Small tables with named rows and columns. After each table, cells are looked up by row and column.

biki
         gedovo  gazig  zufid  nane
pero        145    164    136   133
nonaso      156    151    114   134
mil         215     86     44   167
geke        152    157    137   141
rufot       188    117     91   159
mufopus     180    126    113   162
kinurak     173    132    101   148
gekeni      148    160    135   136
fubibu      212     93     85   184
tolelad     202    105    122   194
domufiv     199    107    102   178

zufid of nonaso = 114
gazig of rufot = 117
gazig of pero = 164
gazig of fubibu = 93
gazig of nonaso = 151
zufid of domufiv = 102
gazig of gekeni = 160
zufid of tolelad = 122
zufid of rufot = 91
nane of geke = 141
gedovo of nonaso = 156
gedovo of mil = 215
gazig of tolelad = 105
gedovo of geke = 152

Table zat
         zusipu     dul    teze  pigofo    geli
mal      -0.255   0.307  -0.255   0.398  -0.104
mer      -0.170   0.273  -0.203   0.432  -0.081
kuge     -0.049   0.079  -0.104   0.321   0.044
linok     0.358  -0.413   0.262   0.200   0.396
tozemog  -0.079   0.155  -0.140   0.394  -0.012
dagi     -0.029   0.190   0.087  -0.050   0.048
gitiv     0.545  -0.547  -0.151  -0.127  -0.279

What is the dul of kuge in zat? 0.079
What is the dul of dagi in zat? 0.190
What is the teze of mer in zat? -0.203
What is the geli of gitiv in zat? -0.279
What is the geli of tozemog in zat? -0.012
What is the dul of mer in zat? 0.273
What is the zusipu of dagi in zat? -0.029
What is the pigofo of gitiv in zat? -0.127
What is the dul of tozemog in zat? 0.155
What is the pigofo of kuge in zat? 0.321
Row with the largest dul: mal

dapa =
         kab  mebe  zepiro
lel      209   175     180
gegifa   114   166     190
dubo     161   180     168
sorupev  186   180     169
bage     110   166     192
nunu      80   172     196
sim       58   179     202

What is the zepiro of sorupev in dapa? 169
What is the mebe of sim in dapa? 179
What is the mebe of sorupev in dapa? 180
What is the zepiro of lel in dapa? 180
What is the kab of nunu in dapa? 80
What is the kab of gegifa in dapa? 114
What is the zepiro of dubo in dapa? 168
What is the zepiro of bage in dapa? 192
What is the mebe of nunu in dapa? 172
What is the zepiro of sim in dapa? 202

rarok =
         pamevi  rog  ripu  puguse  beberub  raned  vufo  gelorot
posup       120  113   147      75      160    124   167      140
taveril     148  179   133     145      172    140   157      126
giduda       75  160    73     176      162    180   162      136
taton       150  128   149     108       94    104   117      121
faf         202  106   146     115       90     93    81      130
fofi        128   91   120     125      148    122   171      114
tugig        85  110   139     138      108    138   108      162
neza         65  156   120     179      103    151    94      188
nepeged     201  139   104     140      105     97   109      128
vulabil      88  130   109     164      123    141    98      134
nepe        136  130    94     164      118    116   110      123
memod        91  170   120     173      101    169   102      170
sonitor     109   46   221      41      174    173   210      144

What is the pamevi of taveril in rarok? 148
What is the vufo of tugig in rarok? 108
What is the gelorot of taton in rarok? 121
What is the ripu of neza in rarok? 120
What is the gelorot of sonitor in rarok? 144
What is the beberub of neza in rarok? 103
What is the ripu of posup in rarok? 147
What is the rog of memod in rarok? 170
What is the beberub of vulabil in rarok? 123
What is the vufo of taton in rarok? 117

magu.csv
,mevek,setu
ledas,61429,-55976
namal,10434,-51791
pumesiv,88503,39834
fatum,-42326,58670
nugu,52975,-58407
segusov,-5706,43128
lave,4247,90428
fev,18712,-71222
gal,84948,85690
roz,-42922,12129

setu of fatum = 58670
mevek of gal = 84948
setu of pumesiv = 39834
setu of gal = 85690
mevek of roz = -42922
setu of ledas = -55976
Which row has the largest mevek? pumesiv

ledeki:
,guvel,numafug,lor,banev,tebosoz,likika,losokav,rab
fegifen,-66,41,-58,-68,-61,-45,-45,-79
veti,-72,-25,-58,-74,-69,-58,-75,-79
med,-72,60,-84,-74,-54,-58,-75,-79
muk,-72,-25,-58,-70,-41,-58,-49,-75
buza,-72,-25,-58,-74,-61,-65,-75,-79
kode,-72,-66,-58,-74,-65,-58,-78,-79
meres,-98,-25,-50,-74,-44,-58,-75,-79
mep,-72,-25,-58,-74,-59,-58,-75,-79
sura,-72,-36,-58,-74,-61,-58,-75,-79
tov,-58,-25,-90,-74,-61,-58,-89,-69
nus,-70,-25,-58,-74,-86,-52,-75,-79
tuk,-85,-42,-44,-74,-61,-58,-75,-79

med, numafug => 60
buza, lor => -58
tov, tebosoz => -61
tuk, numafug => -42
nus, lor => -58
meres, losokav => -75
meres, tebosoz => -44
muk, lor => -58
nus, numafug => -25
meres, guvel => -98
veti, lor => -58
Which row has the largest likika? fegifen

